In the rows, zero is written as 128.
One turn moves every row onto another: examples first, then more rows asked
Kikaz: [104  69 110 153 157 101 141 130 132 136 109 162 101 105 135 169 138 131
 137  74 120 130 136 147 127 125 103 156 117 106  97 144 118  79 141]
vadem: [125  91 127 158 131 123 144 149 139 105  94 171 144  99 114 162 136 122
 139  88 105 125 116 144 124 137  90 145 141 112 122 157 131  99 156]
Fikas: [105 130 106 166 133  85 139 131 144 106 143 135 143 121 134 155 160 159
 138  93 118 130 133 154  98 145 126 149 136 125 108 128 123 116 141]
Fizab: [ 98 118 151 158 143  73 146 123 136 156  71 142 143 148 139 155 165 119
 125  98 128 114 130 181 110 156  80 151  91 119 135 150 122  91 135]
veni: [122 130 159 158 141 135 150 131 149 111 129 149 130 141 143 156 130 114
 146  70 120 119 127 166 117 132 119 152 134 118 125 170 120 117 139]
Sez: [109  69 143 117 132 109 149 151 143 156 102 140 136 168 145 143 135 108
 144 123 122 131 134 124 111 160 104 123  82 135 139 129 127 140 138]
gib: [129 113 122 149 124 120 142 128 154 129  82 133 164 125 139 160 111 139
 121 125 130 116 117 136 120 142  95 148  77 119  94 106 113 127 139]
koz: [111 126 106 133 143 103 143 138 145 175 106 134 144 154 129 162 148 111
 135 133 136  97 130 140 109 148 100 146 108 126  80 110 126 152 139]
zosu: [113  98 106 139 149  95 150 153 149 145 125 166 147 148 166 173 139 134
 148 144 109 104 106 123 110 124 113 131 111 105 107 152 114 102 119]
manog: [100  86 131 173 183 114 128 154 130 149  79 148 144 150 138 142 174 143
 148  98 137 134 128 165 105 158  94 164  98 148 124 137 128  89 160]
Neve: [120 120 157 144 145 141 147 131 135 131 125 136 135 144 116 142 142 128
 157  70 127 119 145 143 120 141 112 157 130 142  98 166 132 131 160]
pife: [109 103  99 162 158 148 141 123 163 135  88 141 146 148 132 149 122 147
 108 124 144 136 119 122 105 148 135 127 108 117  99 130 114 110 143]
tipu: [110  80 129 132 162 117 127 128 137 172  85 156 159 111 136 161 144 119
 121 104 149 133 126 174  89 148 142 148 145 114 148 138 109  91 142]
bomu: [120 103 119 129 124 117 130 123 142 132 102 127 152 138 141 147 115 114
 138 138 155 130 101 118 109 114 125 127 103 111 117 135 125  93 131]
vora: [120  87 137 124 157 139 149 109 146 154  95 159 158 159 165 172 169 120
 124 110 108 117 127 152 127 126  91 121 147 125 135 139 105 141 143]
bozim: [100  69 112 163 125 130 137 140 152 150  77 142 122 157 140 153 135 119
 141 112 102 125 117 145 115 144 101 152  94 122 136 143 118 165 128]
begig: [ 85  87 129 130 147 101 121 146 132 156  89 138 142 158 157 148 153 140
 143  78 138 128 149 169  93 123 109 164 112 105 132 157 129  79 128]
dufes: [114  80 124 148 160  99 154 134 136 144 107 162 107 110 109 155 152 104
 139  84 159 126 142 159 119 154  99 153 101 130  92 109 129  94 152]
det: [121  79 140 136 142  76 143 123 130 154  86 153 171  91 140 159 157 145
 141 126 133 112 112 167 108 138 109 156 125 121 141 141 101  98 136]
vepa: [125  86 117 139 130 130 145 115 153 167 116 154 168 162 140 164 181 115
 159 111 125 114 132 167  92 127 117 152 121 131 119 127 116 162 134]
gizu: [112  95 102 147 177 163 148 140 138 145  82 169 129 147 145 183 138 105
 140 114 147 111 118 140 124 141 102 125 124 106 114 125 113 126 128]
fip: [112  95 122 143 167 100 126 121 125 179  89 135 170 107 133 163 153 159
 126 104 124 126 140 167 100 167 123 161 125 139 116 119 100 118 154]
Vege: [109 115 144 126 142 119 151 117 128 128 124 151 151 127 106 164 152  99
 124  84 155 136 156 138 103 159 115 136 128 119 119 116 148 108 162]
Mevu: [ 86  82 125 153 154 108 144 126 152 133 114 131 119 173 175 153 150 132
 126 125 125 136 119 135 116 141 118 130 105 128 152 127 113 146 125]
Kiv: [108 109 119 151 147  56 144 129 147 146 133 145 102 119 137 155 144 116
 120  92 128 127 132 164 114 145 112 146 113 121  95 123 119  83 140]
negi: [142  94 119 133 141 112 147 150 155 158 115 157 163 161 155 150 160 126
 158 117  97 119 112 165 102 150 112 106 131 147 127 146  99 128 136]
bura: [124 126 172 156 145 109 171 131 156 111 143 154 143 142 133 140 153 133
 147  96 131 110 131 150 117 143 112 153 118 139 110 163 128 121 152]

negi -> vora
Neve -> bura
Now find these:
Kiv -> Kikaz
gizu -> koz
tipu -> fip
Vege -> Fikas
Sez -> Mevu
bomu -> pife
begig -> manog

One turn moves every row onto another: examples first, then more rows asked
budip: [111 108 127 129 115 137 137 131 102  92 112 110 128 136]
ramu: [128 134 130 103 155 123 133 144 150 131  94 113 133 115]
Lige: [133 154 134 159 139 121 117 111 125  92 122 104 114 137]
labur: [109 113 121 129 119 155 144 138 107  97 118 105 125 141]
naliv: [109 125 122 138 108 154 138 134 108  91 124 106 122 143]
Nof: [147 119 135 142 132 131 155 110 155 116 127 138 133  91]
Kodo: [117 144 106 132 125 103 102 123 128 118 118 155 123 129]
Vaso: [122 130 128 152 102 140 130 131 100  93 131 108 123 139]
bif: [144 129 137 165 118 123 145 106 146 125 144 130 144 106]
Dilo: [143 125 130 150 122 129 151 105 157 120 135 130 140  92]
pakav: [113 153  94 132 130 149 119 144 139 134 140 142 113 139]
mil: [142 117 137 147 131 141 159 113 154 122 134 149 126 106]
fesa: [124 149  95 126 129 103 103 120 135 121 111 132 136 105]
zur: [142 128 112 165 128 125 137 127 131 141 160  99 118 121]
dete: [130 134 131 154 130 126 117 139 124 107 163 104 106 136]
fugil: [142 119 113 107 132 135 110 122 140 161 114 131 112 118]
Pom: [139 131 128 152 126 148 158 111 163 124 141 130 136 101]
tarol: [131 124 127 103 145 138 102 123 153 151 121 131 120 124]
bog: [127 159  85 121 131 128 109 134 138 122 117 114 130  99]
Biz: [114 114 120 124 120 146 139 136 107  92 112  94 132 126]
rabif: [127 133 126 100 141 145  97 125 136 132 104 125 110 137]
Terir: [145 149 114 169 138 120 137  99 131 126 118  99 126 122]
vuvod: [132 120 119  96 130 139  96 137 130 140 119 121 106 126]
nifo: [132 124 139 101 143 109 122 152 140 119 106 128 120 114]
salef: [123 134 129 145 107 135 123 131 106  85 128  96 132 125]
dip: [137 128 111 104 129 142 105 124 124 142  98 125 101 130]
mefus: [139 124 133 157 121 135 156 106 155 124 138 145 133 109]
Tes: [111 143 104 139 128 124 114 130 136 133 134 160 119 145]
penu: [113 118 124 136 103 134 131 128 103  86 118 107 126 133]
Robaz: [137 120 123 115 129 129 142 156 127 140 108 144  97 134]
dalig: [142 137 131 169 120 142 153 110 148 130 144 130 138 115]
doluf: [135 145 121 107 149 146 141 150 143 127  91 118 111 123]
zub: [122 142 124 149 109 154 132 134 108  91 129  95 127 135]
tozar: [129 109 132 111 135 106 134 150 133 143 112 139 119 127]
zipeb: [146 124 131 142 136 150 161 116 160 122 133 133 130  96]
gemi: [120 159  83 127 135 148 120 142 146 138 133 120 126 115]
pekoz: [113 126 118 131 109 148 133 134 110  87 121  92 129 125]
dabin: [133 131 115 118 141 143 153 148 137 151  97 130 112 135]
lasi: [126 138 140 164 147 114 123 112 144 119 150 111 132 139]
luri: [143 140 132 162 126 137 147 109 153 124 141 117 148 101]
niba: [138 133 119 111 143 141 112 110 146 152  99 134 115 129]
veso: [150 145 105 161 121 132 131 125 111 115 132  91 101 120]

zur -> dete
dabin -> Robaz
Kodo -> fesa
Now find these:
pekoz -> Pom
Nof -> Biz
bif -> salef
fugil -> vuvod

One turn moves every row onto another: examples first, then more rows asked
Kob: [157 123 157 139 122 150 146 164 125 122 103 109 107]
Kefez: [163 124 142 131 113 143 159 142 120 128 103 118 123]
ripur: [148 124 141 118  94 149 139 186 143 139 129  88 107]
pelom: [154 127 159 160  85 143 151 162 153 133 111 110 105]
nonaf: [161 111 164 130  89 148 120 124 127 133  89 126 142]
beza: [158 102 141 168 110 149 138 154 115 142 102 108 120]
lis: [143 123 140 116  89 149 132 183 157 145 124  84 104]
Dosaz: [162 103 162 117  93 153 116 195 139 142 106 124 120]
mur: [101 139 128 132  64 140 124 161 129 153 105 102  98]
sud: [115  86 134 133  87 161 105 148 120 169  92 130 132]
nikub: [166 116 162 135  86 152 115 126 135 132  86 128 134]
mak: [112 117 112 135  79 133 123 126 109 140 103 106 126]
zifav: [148  96 114 152  86 137 140 131 109 138  96 113 131]
nefo: [161 121 146 129 122 145 150 152 125 125 106 121 120]
sev: [110 113 142  98  72 136 101 152 154 136  99 119 112]
gede: [132 100 148 128  95 154 102 138  97 131  90 135 125]
Govi: [128 136 165 111  93 146 103 175 149 164  92 128 117]
rez: [155  92 165 137  96 158 113 154 160 131 120 116 131]
ses: [103 138 124 132  65 146 115 156 124 162  97 108 102]
pem: [129 128 170 106  94 143 113 176 150 162  90 126 117]
tivet: [128 103 112 159  78 145 145 140 116 158  95 126 123]
mogeb: [102 136 116 128  71 141 126 159 116 165  93 116 122]
vor: [130 129 142 122  75 155 139 183 166 145 118  91 109]
siba: [121  87 131 139  93 161  94 146 123 170  90 124 127]
felez: [136 102 142 125 105 157 103 137 104 127  88 138 122]
dulap: [112 124 113 110  74 154 136 188 136 156 109 111 115]
kuzok: [124 136 126 114  85 145 153 185 146 162  98 122 108]
pesef: [159 135 161 149  84 140 146 168 156 133 104 115 104]
Nez: [117 113 103 116  82 144 127 128 115 143 107 103 127]
mibud: [120 126 117 108  81 148 144 188 148 160  97 123 107]
beve: [132  92 125 108  54 148 107 155 138 161  89 115 131]
puna: [122 115 101 111  76 142 134 140 116 149 107  98 125]
ran: [140 113 137 159 105 150 126 144  94 136 115 101 114]
puz: [154  87 170 141  92 151 118 155 153 130 114 122 132]
gelak: [137  93 119 113  57 145 103 153 141 159  86 123 128]
lefe: [111 112 150  99  65 138 106 160 151 136  97 119 110]
goref: [151 111 142 166 106 152 122 145 103 141 116 103 119]
Tuka: [155 139 159 125  88 150 152 172 155 128  98 106 108]
lifi: [160 105 153 115  95 157 112 194 144 140 107 134 122]
Risur: [140 101 111 158  76 145 140 134 114 147  94 130 129]

gede -> nonaf
mur -> puna
Now find these:
mak -> zifav
sev -> gelak
pesef -> lis

One turn moves every row onto another: examples first, then more rows asked
netet: [124 132 148 107 132 110 120 159 103 135 136 127 112 159 117]
kates: [132 158 164 134 114 154  93  98 103 131 144 144 129 125 137]
vugop: [110 167 153  99 111 176 115 131 150 138 139 140 118 115 148]
Zope: [129 140 144 109 135 123 129 157 102 144 126 123 124 174 135]
tavo: [125 124 119 124 112 133 114 140 133 113 133 129 138 179 125]
Babip: [128 120 135 154 122 129 101 102 136 139 150 137 120 132 113]
noga: [116 151 130 140 103 143 130 112 114 134 130 133 105  96 136]
nok: [145 149 160 107 121 124 110 119 114 123 164 114 139 163 132]
vop: [132 143 129 112 113 150 123 107 142 145 161 105 117 108 133]
bezip: [126 120 135 149 121 136  98  98 129 141 154 135 133 129 116]
nit: [130 137 148 109 132 124 138 166  99 138 131 135 117 165 134]
suve: [109 163 152 113 125 145 157 145 140 147 122 117 117 119 125]
dekom: [116 144 114 106 112 163 120 159 112 127 117 150 117 144 151]
rubo: [130 127 125 119 123 142 104 144 131 125 130 130 140 186 123]
Zuri: [123 144 116 132 104 148 129 110 106 153 126 122 106 111 130]
tevor: [109 149 112 110 113 165 117 155 122 128 112 150 110 148 143]
letup: [128 150 132 116 110 138 132 112 147 131 161 109 114 105 125]
Vam: [104 143 120 111 113 159 111 159 119 124 110 143 120 151 153]
lor: [132 143 137 117 109 136 123 110 146 144 162 105 114 108 133]
gama: [116 148 122 113 112 161 124 163 121 123 111 155 108 148 148]
vedup: [ 97 139 152 109 125 157 122 156 154 131 111 141 136 156 128]
dudig: [128 127 116 127 119 125 111 150 135 108 135 126 130 173 128]
res: [120 163 152  92 110 167 134 137 143 133 141 159 122 126 155]
belu: [107 139 152 125 124 167 125 153 153 116 113 158 130 149 122]
Toz: [113 165 141  94 116 177 116 131 146 133 143 143 126 115 150]
moleg: [104 165 152  99 112 170 120 138 147 123 139 138 124 113 149]
gili: [128 129 181 140 139 127 114 132 116 141 144 154 129 157 117]
Tebe: [131 134 177 134 144 130 115 132 113 134 147 156 143 157 119]
kidav: [137 138 178 136 140 135 114 122 114 148 143 152 138 161 116]
Zem: [124 133 175 135 142 120 109 128 118 140 149 151 140 157 115]
Bodo: [120 165 147  97 113 181 126 135 144 134 138 139 117 115 150]
larak: [128 125 125 157 130 152  98 106 136 144 152 133 126 127 127]
pazu: [121 152 120 140 107 146 124 115 107 143 121 122 104 106 131]
pasag: [112 135 126 107 103 146 116 156 113 122 114 166 111 149 139]
Ganug: [116 157 158 104 124 154 159 141 138 146 126 121 112 119 121]
mibaz: [125 153 157 136 114 153  90  99 104 142 146 150 137 128 142]
fakuf: [128 146 138 106 138 124 137 163 106 134 131 131 120 169 128]
zufi: [125 141 144 114 133 114 133 165 109 133 130 136 118 169 129]
Pek: [128 149 130 113 119 140 121 107 154 143 164 110 117 111 130]
Vup: [141 160 160 140 116 150 108  98 103 131 157 146 127 122 133]
nel: [101 143 153 125 123 162 130 151 154 126 114 153 143 154 124]
mizaz: [ 98 153 147 109 117 141 149 145 143 141 117 120 112 112 133]
ruk: [122 135 179 135 151 136  99 129 121 144 152 139 134 145 112]
Bub: [155 149 150 118 127 132 109 119 110 129 165 121 138 168 127]
Tepo: [133 116 136 156 117 131 103 103 126 135 150 139 130 130 120]
Tup: [137 127 133 155 115 138 110  99 129 136 149 143 123 128 109]
zata: [138 150 120 114 118 148 138 116 148 146 162 113 116 116 147]
Kaz: [139 155 162 111 128 118 106 125 119 129 166 118 143 159 138]

vugop -> tevor
nit -> gili
bezip -> vop
Now find these:
zata -> res
dudig -> Kaz
tavo -> nok
noga -> mizaz
Vam -> Zope

